These are runs of 6 systems, one row a step. Runs of the same system follow the same rule from any start.
fidam, path 1:
-3 -8 15 12 3 -49 -4 -30 40 15 0 19 8 32 -16 -8 22 3
-23 -9 -43 23 -16 0 -7 -13 8 18 -7 10 43 -3 -47 0 -9 -4
-12 -4 3 12 7 6 42 30 6 -11 0 9 10 39 -45 -19 21 27
-13 35 8 13 12 55 -7 9 -15 8 4 -18 20 -25 -31 -15 9 8
17 21 -4 -7 10 29 28 22 -2 28 -10 -12 -40 4 19 -21 33 25
-17 36 29 -18 5 5 -28 -33 16 28 -10 -11 -32 -29 5 -16 9 -15
2 -13 -41 -4 -19 -18 -1 -17 5 26 -25 26 -50 -2 8 -22 1 -18
-15 -8 19 9 11 -39 -21 -33 7 -19 -9 31 -4 16 -32 -27 13 -26
fidam, path 2:
-33 3 30 -13 -11 22 22 10 -1 29 -12 -41 20 -25 -18 2 -13 24
7 3 22 5 -30 33 21 27 4 20 -2 1 -50 -8 0 -17 -31 22
21 36 28 12 0 19 -35 -8 22 -6 23 23 -44 -1 6 -14 -7 -8
20 23 -52 0 9 -6 -30 -20 19 5 8 22 -17 9 25 5 25 -21
-32 1 -25 -31 20 -45 -2 -27 15 -9 -15 2 14 16 -7 7 32 -20
-40 -32 -28 -10 -6 -13 18 -2 -32 -9 -33 -3 21 -12 -31 -7 -8 -14
3 -33 39 16 5 7 31 24 -40 -21 -11 1 2 7 -25 -28 -1 10
39 3 35 40 9 38 -14 4 -26 15 11 -13 15 -21 9 -13 0 11
buka, path 3 (8 x 18):
-16 -31 11 -19 -10 -23 20 -18 -12 44 -37 -27 -4 -23 18 -4 1 4
-13 -4 17 28 -18 -15 -30 -39 26 34 -2 8 27 -11 -32 -8 -15 -5
27 3 -39 30 2 26 -6 -2 -3 43 5 -14 38 -11 13 8 16 16
21 15 22 33 -10 31 12 29 25 6 29 10 1 22 -21 -5 -7 39
-1 15 -23 -11 -16 51 9 36 -20 -11 7 -11 -21 -25 10 11 -33 5
-11 12 62 -11 15 21 5 9 -28 -19 -8 -15 -21 -17 -12 -26 0 -1
-20 9 -29 -1 10 6 -27 -19 -31 -22 -21 19 -12 -23 -25 -24 8 -42
7 -7 -5 3 26 -19 19 -8 -11 20 -28 9 -18 19 -1 -36 56 1
buka, path 4 (8 x 18):
22 4 23 15 20 -25 8 -4 35 9 20 3 23 41 8 6 33 24
10 5 -44 -4 -22 3 -4 16 27 -17 29 13 4 13 19 40 -32 2
14 -5 51 -21 8 0 22 23 -7 -14 13 -32 6 2 37 23 -9 21
-20 2 13 -6 -2 -1 -32 -6 -7 -52 17 8 21 -13 -19 17 -37 -27
1 -4 -8 -14 44 -6 8 2 -37 -21 -8 -22 36 2 13 6 44 -8
-22 12 -12 -4 10 -25 3 1 32 -36 12 30 2 43 -38 -3 17 -3
-8 7 -45 -45 5 -14 20 8 12 6 -7 -16 -15 7 42 27 16 1
-3 8 58 -18 -4 -32 -11 -16 42 -6 15 1 -14 13 14 12 -13 1
kolor, path 5, 8 rows:
12 -21 12 -8 -16 17 16 25 -36 -17 -12 8 -53 -13 16 -17 -30 -4
17 2 -10 14 25 8 -38 -14 -43 -36 3 14 7 -17 3 -10 8 -38
2 -17 -74 8 -5 -10 11 3 -7 3 -17 30 -11 17 -10 -14 16 -11
18 -24 -10 13 21 -26 10 -6 -4 9 4 -14 57 20 16 18 32 12
-15 -20 0 -8 -29 -33 13 3 42 -4 13 10 10 26 -10 29 -35 14
34 7 46 31 -7 29 -1 23 13 3 34 -6 13 5 3 9 -22 30
-21 54 -7 -10 -8 32 -33 -5 30 -8 22 5 -13 -16 -14 13 -19 -10
-1 27 -20 -11 9 49 23 27 -19 24 -13 -25 -18 -17 9 -11 22 16
pavum, path 6:
-18 41 14 16 5 38 -17 -14 12 36 -1 -15 15 -26 -33 -17 12 6
11 -23 -26 -19 -8 8 32 21 -23 23 -13 -31 5 -15 44 22 -7 16
-45 16 26 -23 18 12 7 6 -24 -32 -14 -13 4 -12 -40 -15 7 -10
10 -26 -60 -7 -12 -11 -3 1 -27 -9 -19 23 -29 -7 22 -2 -11 -27
-6 23 28 -18 38 -28 -17 -20 13 -29 7 6 0 20 1 -4 40 -15
15 1 -33 25 -19 0 0 -12 21 51 -14 23 -31 6 -4 -27 12 6
7 -5 63 -22 9 -20 20 1 17 10 5 -29 -3 9 31 12 4 23
-16 0 16 20 -28 29 -12 -8 -11 27 -15 0 -11 -37 -32 -26 -32 -3
kofof, path 7, 8 rows:
-28 1 27 -4 8 -30 -9 -24 29 1 8 -13 51 9 -24 21 4 3
-15 -30 -7 10 -30 -9 40 23 13 8 -10 18 -6 26 -37 -10 -20 24
-11 37 17 8 3 35 -18 13 5 -33 19 20 -20 -1 -40 -18 -11 -7
9 15 -59 1 -15 22 -15 -6 -6 27 -10 13 -35 -23 14 -10 -2 -18
25 31 9 -11 16 24 -10 8 7 7 25 -32 14 -12 48 32 9 13
-28 -21 1 -46 -5 -42 15 -16 3 7 -22 -24 1 -7 27 23 -7 -7
8 -31 41 -1 12 -3 40 32 -34 -31 -4 -7 6 17 -4 -9 1 18
-21 -2 5 8 17 -13 -18 -24 -22 -17 -21 21 -1 -3 -41 -38 21 -31
savo, path 8:
21 21 -39 1 0 15 -16 4 -6 -9 2 30 -56 0 19 -16 5 -22
26 -5 61 10 29 -20 -17 -19 -16 -15 2 4 -6 6 13 -22 25 -10
18 2 -15 10 -15 -5 -45 -32 11 27 7 -3 11 -30 31 23 -22 -18
17 -42 35 5 -8 -24 33 11 1 20 -2 -22 23 14 23 13 -9 32
-36 -25 -32 -4 -31 -11 2 -3 0 -6 -11 6 22 -12 -32 15 -42 -12
13 -13 -26 24 2 25 42 39 -22 2 -5 8 7 22 -21 -18 18 25
-39 34 -1 2 19 9 -18 -14 10 -14 -1 7 19 1 -53 -16 23 -14
21 47 -13 2 7 32 -1 12 29 24 18 0 -29 9 19 -2 24 17
pavum, path 9 (8 x 18):
-3 18 -17 18 12 46 -14 16 -37 -28 2 10 3 -17 -32 -20 2 -16
32 -24 -37 2 23 -14 13 17 -33 -29 2 9 14 23 32 9 26 -6
-8 1 12 18 22 -13 12 1 7 -18 -4 25 5 37 -47 -31 37 4
28 -40 -9 16 -26 -34 22 6 18 11 -1 29 -26 32 13 -3 -15 12
0 5 73 12 -5 -13 -15 -11 31 -12 23 7 3 10 -16 0 -21 7
25 -9 -12 36 -36 17 -25 -8 11 33 14 5 12 -23 7 12 -40 2
-4 12 20 -6 13 13 -5 5 3 -6 23 -38 60 -9 9 37 -1 15
-22 5 -54 9 -12 39 15 22 -10 7 -5 -4 23 -11 -37 3 -10 7
kolor, path 10, 8 rows:
41 -5 47 12 10 -20 -1 -3 9 -4 8 19 -38 25 27 -18 15 4
26 12 -7 2 -6 -15 -41 -29 22 11 9 19 -32 -7 39 6 -9 -23
27 -12 -38 11 -21 15 -9 -6 -12 46 -10 -8 -6 -30 37 6 -13 -1
-18 -18 -26 0 -12 4 -15 -15 -24 11 -10 -21 48 -38 -5 22 -25 -14
-25 -27 -8 18 -19 10 26 17 -17 -2 -11 1 31 -1 -51 -8 -21 11
-14 12 30 20 20 4 1 2 8 -22 11 5 36 23 -53 -14 21 10
-15 30 12 -8 7 -8 14 4 46 5 6 16 -28 37 -25 -16 27 17
17 26 40 -19 19 -5 3 -6 25 22 5 -20 -24 6 38 1 30 16
savo, path 11:
32 10 38 18 21 -14 -30 -20 19 -3 30 -3 25 11 25 16 16 2
10 -7 2 -4 -20 -24 -14 -11 36 6 25 -7 23 3 31 46 -33 5
7 -41 1 -2 -21 -20 32 29 1 -26 10 4 13 25 8 29 -35 18
-12 -22 -37 10 -4 0 5 18 -23 -47 4 21 29 13 -30 7 -18 -11
16 14 -37 26 28 18 3 17 -8 -20 14 13 33 27 -19 -5 39 7
-6 40 -2 0 24 -6 -19 -14 43 -8 23 7 20 27 -16 7 35 1
18 28 6 -10 -7 -5 -4 8 53 -4 32 14 -28 27 23 20 -7 13
11 -7 41 -10 -9 -13 -6 12 8 -48 24 16 -23 13 15 14 -38 -5
kofof, path 12, 8 rows:
9 1 -32 5 -4 -10 -26 -12 20 -5 27 -3 48 -1 16 45 -14 -5
-21 -16 -29 -20 -14 -16 25 20 17 -21 11 -7 31 18 -4 41 -23 13
-31 4 -13 -26 4 5 23 32 -8 -57 5 10 -4 19 -28 7 -8 -1
-5 14 -47 -9 17 13 6 17 -23 -34 -11 25 -32 12 -10 -21 23 -19
30 30 -31 -1 31 7 -13 0 1 -7 11 11 -16 16 31 -2 48 -8
19 2 -6 -19 12 -41 -5 -19 30 8 8 2 -9 23 48 20 25 -2
20 -33 33 -8 -4 -46 13 5 13 -26 14 10 -5 31 26 19 -15 6
4 -35 18 10 -7 -31 -11 -5 -17 -50 3 31 0 12 -15 -5 -30 -24

Which system made each of these runs?
path 13:
13 -34 -9 13 -8 -52 2 -18 14 2 -9 36 -16 33 -2 -14 7 -9
26 -22 2 50 -20 -13 -19 -13 13 6 9 41 -1 15 -24 -21 -18 -3
 -> savo
path 14 (2 x 18):
13 -9 -5 10 30 14 8 7 -54 -10 -24 4 -8 -6 -5 -39 37 -11
16 17 -2 20 34 -7 -21 -30 3 26 -4 0 19 5 0 -19 56 -5
 -> kofof
path 15, 2 rows:
16 -12 23 0 -23 -26 -19 -21 16 8 -2 25 -53 -3 21 -11 -27 -16
20 -13 -16 24 -9 -33 -39 -27 15 -14 14 41 0 12 0 0 -13 -27
 -> fidam
path 16:
10 20 -36 25 -23 10 -32 -21 35 35 9 25 -16 -7 -6 -5 -11 -9
18 -7 73 19 0 0 17 12 14 8 13 -5 -3 19 -5 -12 -3 33
 -> savo
path 17, 2 rows:
-6 32 -9 -2 -5 4 -49 -40 18 25 -3 5 -19 -33 7 -3 -4 -27
1 -15 -42 -9 -4 -40 12 -8 16 6 -15 32 -34 29 4 -13 19 -10
 -> fidam
path 18:
-15 -16 -37 -8 -35 11 42 34 8 18 -10 4 -19 7 -13 5 -26 23
6 8 40 5 30 14 -11 4 -18 -23 19 -26 51 -8 1 15 10 5
 -> kolor
path 19:
-19 41 26 3 -19 30 -20 1 35 -3 20 7 -19 -9 -32 -4 -29 3
-1 46 7 -1 14 50 1 10 -7 22 -4 -15 -25 -19 -3 -22 25 9
 -> kolor
path 20 (2 x 18):
-28 35 13 -34 33 -12 -22 -21 14 -21 6 -17 17 -1 -1 14 28 -17
10 31 -21 -12 30 -18 -30 -21 21 -20 17 13 2 21 19 14 37 -20
 -> buka
path 21, 2 rows:
17 -19 -5 27 17 -16 -7 -10 -27 -15 -16 35 -16 14 -18 -42 26 -22
18 -13 1 32 28 -10 -17 -25 -24 13 -9 0 41 -1 -11 -21 41 -10
 -> fidam
path 22, 2 rows:
-33 -8 31 -34 -16 -30 0 -8 12 -29 -8 11 -34 2 -11 0 -34 -19
46 -7 36 33 7 21 -1 14 -27 -4 5 15 -29 1 10 -34 5 5
 -> kolor
path 23, 2 rows:
28 -9 -16 56 -11 24 -2 15 -1 10 16 20 28 13 -31 -10 -5 16
-20 36 -24 8 9 8 -19 -12 39 12 18 -1 41 8 -30 15 17 7
 -> kolor
path 24 (2 x 18):
-37 -14 18 -12 -12 -8 -11 -5 -13 -40 -1 1 20 -15 -33 10 -41 -21
-22 -1 -10 -16 35 -5 4 -12 -29 1 -19 -31 47 -13 -4 4 40 -8
 -> buka
path 25 (2 x 18):
35 18 1 -9 15 -13 -1 7 29 -5 25 8 -22 30 47 18 22 10
22 6 -18 -23 -15 -3 -7 4 16 4 15 -8 -21 -7 60 35 -22 -1
 -> kolor
path 26, 2 rows:
12 19 -6 -11 14 -25 -37 -22 24 -33 22 22 -9 16 24 19 5 -27
38 -18 -6 -8 18 -32 0 3 -8 -23 13 5 -2 22 53 20 14 -5
 -> buka
path 27:
-3 32 -19 -6 34 3 8 -6 17 26 -6 -8 2 17 -3 -13 63 11
-21 -5 10 -46 4 -37 23 -10 22 19 -17 -25 -12 7 31 17 17 7
 -> kolor
path 28, 2 rows:
-21 16 57 -13 10 -22 -15 -36 26 17 -11 -3 -16 -1 -13 -21 16 -5
4 -17 -55 21 -28 4 -8 -12 -6 34 -21 22 -14 -17 -11 -17 -14 -12
 -> fidam
path 29 (2 x 18):
-21 6 -28 -21 -11 39 31 40 -27 -14 -12 -8 -23 -14 -11 -4 -18 6
-12 40 -14 -26 31 34 -5 5 -30 -13 -11 -17 -15 -22 7 -12 31 -16
 -> kofof
